These views show one set of named points, seen from different sides, and a view may be mirrored.
A view may leave some points out. In some views, one point has been moved. Which views, in the order they come, and which point in each? Write none if no view has one.

-- scene 1 --
panel a:
  Tomuz [-17  16 -14 -45]
  Bikad [-30  14 -21 -33]
  farel [-43  12   2 -25]
  kegaz [-51   5  -3 -42]
  norek [-19  23 -14 -48]
  pogal [-31  11   5 -26]
panel b:
  Nugot [  0   1  33 -37]
  kirad [  4   7  38 -32]
  Tomuz [ -3   8  25 -31]
  bifiz [-25   5  46 -24]
  farel [-24  18  48 -13]
  meda [-19   8  33  -7]
  Bikad [  1  18  37 -20]
  norek [ -3  11  29 -38]
  kegaz [-16   4  57 -20]
panel c:
  farel [ -2  -6 -29 -13]
  meda [  8   5 -39  -2]
  bifiz [ -5  -3 -24   3]
  kirad [ 19 -19 -20  13]
  Tomuz [ 14 -18 -33  17]
  Nugot [ 17  -3 -19  18]
  norek [ 12 -24 -29  17]
  Bikad [ 19 -18 -29  -2]
  kegaz [  2  -1 -11  -3]
panel d:
  kegaz [ 9  5 -3 17]
  Nugot [-18   8 -16   2]
  pogal [-10   0  -8  37]
  meda [ -6   8 -18  35]
  Bikad [-18  20  -4  20]
  kirad [-16  14 -10   4]
  Tomuz [-25   8 -16  12]
  farel [-2  5  1 35]
  bifiz [-1 -4 -8 23]
panel e:
  Tomuz [ 6 -2  9 13]
  meda [ -2 -27   4  28]
  bifiz [  0 -31   5   7]
  norek [21 -9  3 12]
  pogal [-10 -26  -1  18]
  Nugot [15 -5 11  5]
  kegaz [ 13 -36  -3   6]
panel f:
  kirad [24 22 16  2]
  Bikad [29 10 17 -8]
  Tomuz [18 12  9  6]
  meda [16 -8 31 -1]
  kegaz [14 17 42 -9]
  Nugot [17 23 14 10]
  norek [16 18  6  2]
  farel [ 13   1  33 -19]
Moved in: panel c, panel e
  moved in panel c: Nugot
  moved in panel e: norek
